One turn moves every row onto another: examples first, then more rows asked:
ler: [ 19  14 -25 -12 -30  -6 -38  30 -24 -26  21  33]
bor: [ 39 -24 -17 -52  29 -18 -20  -1  10   8  -2  -6]
dad: [ 20  22  -9 -11 -34 -12 -33  38 -35 -20  15   9]
tamib: [  7 -15 -18 -21  10  47 -51   7   2 -22  -2 -25]
vare: [ -1   7  -7  -4 -22   0 -21  20 -36 -16  23  28]
Gukir: [ -7 -25 -55  -4  31   2 -18   0  -6   6 -31   0]
fef: [  5 -39 -11 -18   9  41 -47   2  -5 -20 -10 -20]
noteb: [  1  12   5  -2 -31  -4 -23  30 -37 -25  16  10]
kapad: [ -3 -28   1 -57  -1 -26 -59  10  16 -38   5 -21]
nuno: [ -5  10 -13 -10 -30 -14 -28  23 -39 -18  26  23]
nore: [ 21  22 -23 -10 -33 -19 -36  36 -23 -26  11  20]
Deto: [ 14 -42 -24 -63 -12  21 -23  41   8  20 -10  -4]
Vagek: [  6 -31 -11 -16  -1  45 -31   1  10 -25 -10 -26]
gemo: [ 28  22 -12 -12 -25 -11 -26  38 -23 -29  10  25]
nom: [ 31 -13 -25 -60  26 -31 -23   0  -1  10   7   8]
tavuv: [  9 -33  -4 -16  -6  46 -38   4   0 -23  -9 -26]
kur: [ 18  20   3  -6 -26 -19 -23  33 -30 -29  11  10]
vamug: [-38 -29 -42 -35 -16 -25 -32  42  -9  -4 -30  -8]
seda: [  1   4 -18  -9 -30 -13 -27  27 -24 -23  18  47]
sav: [ 13  10 -17 -17 -36  -4 -30  42 -14 -28  16  38]
Pezab: [-31 -47 -43 -37  -9 -32 -27  35   6   0 -34   0]
rume: [ 26 -43 -29 -59 -13  17 -17  46  -3  21 -20   1]
zufit: [ 42 -23 -16 -54  19 -26   0   0  14   4  -5  -1]
rolu: [-26 -51 -45 -34 -15 -23 -33  40  -2 -11 -38   4]
foge: [ -4  -9 -55  -2  32  -9 -26  -2 -12  -9 -29  -4]
tid: [ -6 -25 -47   4  21  -1  -7 -11  -1 -13 -29   2]
dur: [ 46 -22 -19 -48  20 -27  -9   2   2   7  -6   7]
lozut: [ -3 -32 -51   0  29  -1 -24  -2 -10  -8 -30   8]
belid: [-32 -44 -40 -26 -23 -23 -15  33   9 -12 -38   4]
rezu: [ 45 -29 -19 -50  25 -28 -16   4  -2   6  -8  -4]
Tuma: [  2 -27 -47   7  26   1 -14 -14 -12 -10 -29   5]
Roba: [ 18 -39 -28 -53 -22  28 -15  43   2  17 -16   4]
muge: [  8 -24 -32 -64 -10  25 -22  41  -7  28  -6   2]
gake: [ -4 -35 -16 -16   6  44 -49  11   4 -19 -13 -30]
Vufet: [ 15 -37 -28 -56 -20  24  -6  41  10  17 -16   2]
Zusid: [ 10  16  -8  -8 -26 -10 -26  24 -44 -11  19  13]
bil: [  7 -40  11 -41  -8 -32 -42   5  13 -40  -7 -22]
piru: [-31 -48 -38 -24 -24 -28 -25  30  -1 -17 -38   4]
Pire: [  1 -46   9 -43   3 -25 -49   6   3 -36  -4 -28]
Ludu: [  2   7 -17 -13 -33  -7 -38  25 -29 -24  28  33]
suv: [ -2 -39   1 -39   9 -28 -49   3  19 -36  -8 -29]
Kabol: [  1 -39  10 -43  -5 -27 -33   3  22 -37  -5 -28]

nore goes to ler
sav goes to seda
Pezab goes to Gukir
And these:
tid goes to Vagek
rume goes to rolu
muge goes to vamug
bil goes to dur

One turn moves every row onto another: examples first, then more rows asked:
Pof: [-27 -49   9  -3  13  -9  -4  31   4  -9  20   7 -13 -34  -6  -9  10  -3
  -5   1 -22 -11 -18  11  -5 -26  10 -89  -1   9   7  30  22 -15  14 -11
  66 -25 -25   1  -4  -4  38  -4  10  21 -10  11  -4  -6  -6  -8  -6]
tus: [-17   9  -1  11  39  -5 -17  -4  -9  27  31 -25 -33   3  47   7  10 -18
 -19  -7 -22   8 -21  32  -3   3 -11  46   5   6 -34  42  31 -46 -52   4
  -8 -31 -15  -5  -5   7   9  -2   0 -15 -43  55 -11  -2  17   8   3]
gug: [-20   8   2  13  30   4 -24  -7 -12  20  45 -25 -29  -6  40  -1  15 -13
 -19  -3 -20  13 -13  32   1  -3 -19  52   5   7 -35  34  22 -48 -55   3
  -4 -28 -19  -5  -2  -2  18  -5   5 -19 -43  47  -5 -10  19  12  -3]
nuka: [-71  14  -4  15  70 -36  -1 -10 -11 -26   6   1 -17   3  35   2   5   4
  -9  -8 -31 -13  -5  21 -25  -9  10 -12  -3  13   2 -11  23  48  44   2
 -68 -29 -24   0   1  -3  20  -7  11  -5 -21  40 -20 -14  14  -3  -5]
Zomiz: [-30 -10   1   1   4   9  10  23  23 -29 -10   9 -10  42  -8   0  -5 -44
 -11  -5 -24 -20 -33  13   1   5  27   5   2  13  84  21  37 -11 -21 -25
 -72 -30   0  -4 -15   4  24  -4  -9  -2 -23  -2 -16  41 -17  -6  -4]
bubi: [-18  13  -1  11  43  -5 -14  -5  -9  23  34 -26 -33   2  44   7   9 -17
 -16  -5 -23  10 -19  33  -3   3  -9  47   3   6 -38  36  30 -44 -51   0
  -8 -34 -13  -9  -7   8   8  -4  -4 -19 -35  55 -10   0  17   7   5]
gis: [-17   9  -1   8  34  -5 -20  -2 -11  24  33 -27 -31  -1  46   4  13 -16
 -21  -5 -20   8 -20  34  -3   3 -14  47   6   7 -32  44  27 -47 -52   6
  -9 -28 -17  -2  -5   4  14  -3   6 -14 -48  51 -11  -5  18   9   2]
Namu: [ 80  -1   5   0  18  24   3 -47  20  12  -1  -5   2  -9  15  -3   6 -16
 -17   8 -29  27 -23  10  12   8  10 -37  13  16  39  -2  37  15 -27 -27
  -4 -29  -4  10   1  -6  15   8  11  30 -38  -2  -8  47  20 -12 -16]
Zega: [ 77   2   9   3  16  30   2 -53  18   4   9  -2   3 -17   9  -8   9 -13
 -13  11 -29  33 -15   8  13   3   5 -34  12  16  37 -15  33  17 -28 -28
   1 -29  -4   8   3 -11  17   6   8  26 -34  -6  -5  40  24  -9 -19]
seru: [ 79   3   9   2  22  28   9 -53  20   5   6  -3   0 -13  11  -2   5 -15
 -13   9 -31  33 -18   9  11   4  10 -37  13  15  36 -14  38  19 -26 -30
   2 -34  -1   5   0  -7  10   5   2  23 -28   0  -7  46  23 -11 -19]
mevu: [-26 -45   7  -4  25 -17   6  31   7  -7  11   5 -15 -24  -2  -3   6  -6
   1   0 -24 -16 -22  11  -9 -22  19 -91  -2   9   2  32  30 -10  17 -13
  65 -32 -20  -4 -11   8  26  -2   0  18   0  20  -9   4 -10 -13   1]
pap: [-69   4  -4  13  50 -30 -19  -7 -19 -25  11   0 -14  -7  35 -11  16   6
 -20  -7 -29 -15  -4  19 -20 -11   0 -11   1  18  10  -1  11  41  38  11
 -72 -17 -34   9   9 -19  38  -5  31   9 -46  23 -16 -25  14   0 -12]
tup: [-30 -16   3   0 -10  14  -1  27  19 -28  -1  10  -6  36  -7 -10   1 -43
 -17  -3 -21 -21 -31  14   2   2  21   7   3  15  90  25  27 -16 -24 -20
 -73 -24  -5   1  -9  -8  36  -5   2   4 -37 -14 -11  29 -18  -1 -10]
linef: [-29 -47   9  -2  22 -10   3  29   6 -12  21   8 -15 -32  -9  -5   7  -3
   1   0 -24  -8 -17  11  -7 -28  15 -89  -3   9   0  22  24 -11  14 -15
  69 -29 -21  -5  -6   1  32  -4   1  15   1  15  -6  -1  -7 -10  -5]
liso: [-73  13   0  18  68 -29  -1 -15 -12 -32  18   2 -17  -4  27  -3   6   5
  -6  -8 -32  -6   4  20 -23 -15   8 -10  -5  15  -3 -22  18  48  42  -3
 -61 -31 -24  -2   5  -8  23  -9   9  -8 -15  38 -17 -15  17  -2  -7]
tuno: [-36  -6  17  13   3  31  16   6  26 -49  27  13 -11  22 -32  -7  -6 -34
   4   0 -22   6  -4  14   3 -17  17  15  -4  13  68 -21  23  -8 -21 -38
 -49 -37   2 -15 -10  -5  28 -15 -27 -25   6  -2  -4  27  -7   6 -12]
Bolu: [ 80   2   4  -1  22  23   6 -49  19  10  -2  -5   1  -9  15  -1   7 -15
 -14   9 -31  28 -23   8  10   8  11 -39  11  15  36  -4  41  17 -26 -27
  -4 -33  -2   9   0  -5  12   7   7  29 -34  -1 -10  48  22 -13 -15]
Kiru: [-69  10  -7  11  65 -40  -7  -5 -13 -21   1  -2 -15   5  39   0   9   2
 -15  -9 -31 -18  -9  21 -24  -6  10 -14  -2  14   5   0  23  46  43   5
 -70 -24 -26   5   2  -4  24  -4  18   4 -34  37 -22 -13  13  -5  -6]
mor: [ 78  -1   6   0  17  28   2 -50  17   8   1  -3   4 -13  14  -5   9 -14
 -18   9 -28  29 -22   8  12   5   8 -38  12  15  40  -4  35  16 -27 -26
  -3 -28  -4  12   2 -10  16   6  12  30 -42  -7  -7  44  21 -12 -18]
rufa: [ 79   2   6   2  25  25   7 -50  20   8   1  -3   1  -9  13   0   6 -15
 -14   8 -32  30 -22   9  12   8  11 -37  12  15  35 -10  40  19 -25 -30
   0 -34  -2   7  -1  -6  11   8   3  26 -30   2  -9  48  22 -13 -14]
pef: [-72   4  -1  17  50 -23 -19 -13 -19 -30  21   2 -13 -10  28 -13  18   8
 -17  -6 -29  -9   2  19 -17 -16  -3  -8   0  17   8 -12   6  40  38   9
 -65 -18 -33   7  12 -23  42  -7  27   3 -41  23 -12 -30  18   2 -15]
buti: [-32 -18   7   3 -21  24  -5  20  14 -35  13  11  -6  24 -18 -18   7 -38
 -18   0 -19 -12 -21  14   6  -9  12  11   4  16  87  14  15 -20 -26 -21
 -66 -18  -8   1  -2 -19  47  -8   7   1 -39 -20  -5  22 -12   4 -16]
Zim: [-26 -47   8  -6  24 -18   2  32   6  -5   9   6 -14 -24   1  -2   7  -6
  -2  -2 -23 -17 -25  11  -9 -21  19 -91  -1   8   6  37  29 -12  14 -12
  62 -28 -20  -1 -10   5  29  -3   4  20  -5  18  -8   2  -9 -11   0]
luf: [-69   6  -6  11  58 -36 -14  -4 -18 -22   2   0 -13   2  40  -4  13   1
 -20  -8 -30 -20 -11  21 -23  -6   5 -13   0  17   9   6  17  42  40  11
 -75 -20 -30   9   6 -11  31  -3  27   8 -44  29 -21 -18  13  -4  -8]
Bov: [-26 -48   6  -5  19 -17   0  34   4  -5  11   5 -13 -28   1  -7   8  -5
  -6  -3 -24 -17 -25  13  -9 -22  15 -90   0  11   7  40  27 -15  16 -10
  62 -25 -23   1  -7   2  33  -1   9  23 -13  14  -7   1  -9 -12  -1]
Semo: [-34  -3  13  11  13  19  22  11  28 -42  11  13 -14  32 -24   2 -10 -38
   3  -1 -25  -3 -16  14   0 -10  28  10  -3  11  69 -12  35  -5 -17 -39
 -55 -42   6 -15 -14   5  17 -11 -33 -22   8   8 -12  39 -13   0  -7]
bizaz: [-73   7   2  19  56 -20 -13 -15 -17 -35  28   1 -14 -13  23 -12  15   8
 -12  -4 -29  -4  10  19 -20 -20  -2  -6  -3  17   3 -23   6  42  37   3
 -61 -22 -30   3  11 -21  36  -8  21  -2 -29  25 -10 -29  21   5 -16]
ditin: [-28 -43  11  -2  25 -14   6  30   7 -11  17   7 -15 -29  -6  -4   5  -4
   2  -1 -24  -9 -19  10  -9 -25  17 -87  -3   8  -1  24  28 -11  16 -16
  68 -32 -21  -5  -9   4  27  -5  -2  14   4  20  -6   1  -9  -9  -1]
rosi: [-34 -16  13   9 -19  34  -6  13  16 -44  29  12  -4  15 -28 -20   6 -36
 -11   5 -19  -3  -9  14   7 -18  11  16   1  17  81  -5  12 -16 -28 -26
 -56 -22 -10  -2   0 -23  47 -12   0  -8 -25 -21  -2  17  -7   9 -18]
Vazu: [-18  13   2  13  42  -1 -15  -8  -8  19  38 -26 -34  -2  41   7   9 -15
 -14  -4 -22  13 -13  32  -4  -1 -12  50   3   6 -41  31  29 -43 -51  -1
  -3 -34 -14  -7  -6   9   8  -5  -6 -22 -31  57  -7  -3  17  11   3]
Fumi: [-27 -49   8  -5  15 -14  -6  33   3  -6  15   6 -14 -32  -1  -8  10  -5
  -6  -1 -22 -15 -23  12  -7 -23  13 -90   0  10   8  36  23 -17  15  -9
  62 -22 -24   2  -4  -2  36  -1  12  24 -14  11  -6  -4  -8  -8  -4]
vef: [-20  12   4  13  38   2 -15  -9 -10  17  44 -24 -33  -4  36   4  10 -14
 -14  -5 -22  17 -11  34  -2  -4 -15  51   3   4 -39  28  27 -43 -54   0
   0 -33 -15  -8  -3   4  11  -6  -4 -23 -32  52  -7  -5  18  13  -1]
Keles: [-29 -47  10  -2  19  -7   0  28   5 -12  25   7 -13 -34  -7  -9   8  -4
   1  -1 -22  -9 -14  11  -8 -28  12 -86  -1  11   4  25  24 -13  14 -13
  68 -26 -23  -3  -5  -4  36  -5   6  17  -2  13  -5  -4  -6  -7  -5]
tubus: [-31  -7   6   5  10  10  19  18  27 -33  -2   9 -10  42 -12   3  -9 -40
  -2  -4 -24 -14 -29  15  -4  -1  30   6  -2  11  74   8  40  -6 -18 -34
 -64 -37   6 -10 -16   9  18  -8 -25 -13  -4   6 -14  44 -17  -6  -5]
Fen: [ 79   3  10   5  19  30   4 -54  20   3   8  -5   2 -15   7  -5   6 -13
 -14  10 -30  33 -15   9  12   3   7 -36  11  14  37 -16  35  17 -26 -31
   2 -33  -2   4   3 -11  14   5   4  25 -29  -3  -7  44  25 -11 -20]
razur: [ 78   0   8   2  15  30   0 -50  16   6   5  -4   2 -15  10  -7   9 -13
 -16   9 -30  32 -18   9  14   4   7 -36  11  18  39  -8  33  14 -28 -28
  -1 -29  -6   8   4 -13  17   7  12  29 -39  -5  -6  41  23 -11 -19]
dopap: [-17   7  -1  10  31  -2 -23  -6 -12  21  39 -27 -31  -5  44   0  16 -15
 -23  -4 -20   9 -16  33  -2   0 -17  49   5   7 -32  38  24 -48 -55   5
  -7 -25 -19  -1  -1  -1  19  -5   7 -14 -49  47  -8 -10  18  11   0]
Mozu: [-75  12   2  21  61 -22  -8 -17 -13 -35  26   2 -16 -10  22  -6   9   8
  -8  -5 -31  -4   9  19 -20 -19   3  -6  -2  16   0 -26  11  47  40  -1
 -59 -26 -28   0   7 -14  30 -11  13 -10 -18  34 -13 -23  19   2 -13]
dal: [-20  10   4  15  33   4 -20 -11 -11  17  45 -25 -32  -7  37   1  13 -13
 -16  -3 -21  14  -9  33  -1  -4 -17  52   4   7 -38  27  22 -46 -52  -1
  -2 -31 -16  -5  -2   0  15  -6   0 -20 -37  51  -4  -9  21  12  -3]
pog: [-37 -11  17  14 -10  37   5   8  20 -49  35  13  -9  15 -35 -15   2 -34
  -2   3 -22   4  -2  14   6 -19  12  19  -2  13  72 -18  13 -13 -25 -33
 -50 -31  -4 -10  -5 -16  40 -14 -15 -17  -6 -13  -1  18  -6  11 -18]

dopap goes to gug
rosi goes to pog
razur goes to Zega
And these:
pef goes to bizaz
Bov goes to Fumi

